In the rows, zero is written as 128.
The rows of D fall into 3 groups, and each row is roughly a mix of its group's hidden directions; one row fits no group.
D (76 x 13):
[[135 139  96  98 108 102 111 143 113 127 125 181 132]
 [122  91 125 173 139 146 142 113 163 117 103 108 139]
 [105 133 130 128 141 124 132  91 115 152 176  91 138]
 [147 121  97 104 126  96 109 127 100 135 148 171 146]
 [134 126  83 140 155  91 106 118  98 125 149 146 115]
 [120 132 132 108  94 133 159 144 160 139 100 138 170]
 [ 96 146 141 127 117 130 143 144 171 140  79 138 117]
 [137 108  93 142 138  89 123 135 157 121 118 165 155]
 [142  90 114 118 137 113 125 120 164 134 138 164 170]
 [ 89 127 122 163 128 154 147 108 150 128 110  88 115]
 [ 99 133  88 150 139 138 126  98 103 128 147  98 101]
 [144 149 161 100 120 129 101 130  83 131 158 130 109]
 [114 161  99  94 105 111 129 153 135 131 112 168 119]
 [147 133 160 147 168 117 108 128 113 116 158 103  98]
 [144 127 124 110 103 128 123 161 146 113  88 176 131]
 [127 135  95 126 133  83 123 149 151 127 108 174 134]
 [110 112 136 149 141 161 151  97 134 138 140  77 132]
 [114 142 102 167 109 132 148 144 132 106  81 109 118]
 [148 119 146 156 168  91 118 148 162 112 121 139 123]
 [125 120 126 106  89 134 152 136 151 141 102 148 175]
 [126 108 156 138 118 159 160 116 147 138 123  89 164]
 [148 126 118  87 113 112 103 134 108 132 143 180 138]
 [130 127 115 162 170 105 102 131 132 107 130 134  84]
 [131 100 145 175 157 137 132 103 130 123 135  85 129]
 [115 156 120 129 144 121  99 128 102 121 137 133  67]
 [128 103 101 166 175  94 129 119 150 126 132 130 132]
 [143 121 128  92  88 128 140 135 124 139 128 151 180]
 [115 148 134 100 108 163 160 122 111 144 148  88 139]
 [120 168 126  94 104 111 121 159 124 133 107 163 111]
 [ 94 157 137 111  94 164 153 127 126 142 113  99 119]
 [126 163 137 107  93 141 127 161 115 118  92 143 103]
 [129 110  80 120 126 108 111 104  98 138 152 157 145]
 [116 164 108  94 103 114 138 160 143 131 106 161 125]
 [103 170  92 100 111 118 128 148 126 128 119 152  99]
 [156 108 169 133 128 145 152 129 132 132 134  93 169]
 [120 156  89  84 112 114 139 133 103 147 151 142 140]
 [145 115 127  92 113 115 116 142 149 133 127 184 154]
 [127 145 122 131 142 107  89 138 112 113 124 157  75]
 [113 126  82 119 109 112 136 138 150 132  96 170 144]
 [159  77 135 159 152 140 121 109 130 110 144 116 147]
 [140 102 102 124 130  95 121 127 155 128 136 169 168]
 [128 107 160 154 131 160 148 110 136 129 130  78 145]
 [154  81 143 150 151 126 102  96 112 127 151 129 141]
 [102 141 102 137 126 125 152 148 165 129  77 138 118]
 [134 108 165 148 131 163 146 111 131 129 134  78 144]
 [132 162 137  81 108 124 118 136  88 142 155 138 123]
 [131 149 102 104 126  90 115 155 128 127 118 179 119]
 [124 106 132 142 129 137 167 124 168 138 115 104 173]
 [140 151 159  94 127 126 149 134 111 150 165 100 151]
 [141 129 171 124 115 140 160 153 159 130 104 110 159]
 [140 118 178 137 134 153 144 118 128 133 145  80 146]
 [126 113  97 109  90 131 143 129 140 136 107 159 172]
 [118 114 150 166 151 153 120 103 128 119 135  87  99]
 [128 147  86 104 124  91 117 145 118 130 127 174 124]
 [148 130 129 148 172 105 101 128 108 111 160 121  96]
 [ 82 173 112 103 113 111 142 125 133 158 132 126 125]
 [134 149  86 130 154  99 121 131  88 123 156 125 105]
 [131 101 124 134 117 145 164 117 151 138 124 107 183]
 [120 147 161 113 101 159 161 148 152 131 108 102 139]
 [112 113 133 142 149 142 140  89 127 145 165  83 139]
 [146 111 136 107  95 126 141 138 143 134 116 152 185]
 [147 100 122 115 103 141 151 119 126 135 140 122 190]
 [125 129 107  95  90 124 147 137 138 143 113 157 172]
 [153  99 155 164 156 138 113 112 118 107 150  98 121]
 [136 121  94 158 154  86 123 145 147 112 104 154 123]
 [134 153 123  97  85 117 119 157 124 122 105 169 131]
 [127 120  99 109 123 103  94 121 120 131 132 187 124]
 [131 138 154 134 122 152 170 138 136 131 124  73 147]
 [ 96 122 122 134 110 163 162 107 149 141 121  91 148]
 [111 114 130 163 144 161 153 109 136 127 120  77 120]
 [138 157 130  92  96 102 105 145 102 129 140 162 132]
 [158 106 173 116 117 129 134 142 153 132 114 144 170]
 [130 176 123 107 120 116 165 173 131 127 116 113 130]
 [163 135 134 141 138 106 100 156  99  98 117 148  99]
 [121 154 136  73 100 124 123 145 133 146 125 167 130]
 [ 88 165  90 118 130 123 129 130 125 138 116 136  85]]
Here is one row of each group, with its name. Which group are the others in?
[123 114  95 138 145  99  89 111 116 125 135 169 106] -> (128)
[131 148 145 142 164 111 101 134 113 116 145 121  75] -> (74)
[134 166 131 122 129  93 101 139  84 125 147 134 101] -> (46)

[154 135 107 108 130  95  99 140  97 118 151 167 124] -> (74)
[145  99 160 130 126 170 128 103 112 125 155  96 141] -> (46)
[161 110 141 122 117 142 101 113  79 114 163 127 134] -> (74)
[129 121 166 129 129 151 161 121 142 143 137  82 159] -> (74)
[132 131 164 119 105 156 164 142 150 133 113  98 159] -> (128)
[139 142 134 113 122  94 102 156 136 121 108 181 116] -> (74)
[143 126 123 125 144  86 100 147 138 122 115 182 119] -> (128)
[115 122 112 159 161 115  94 110 120 116 134 134  80] -> (128)
[165 111 153 109 151 114  95 126 109 127 163 154 125] -> (46)
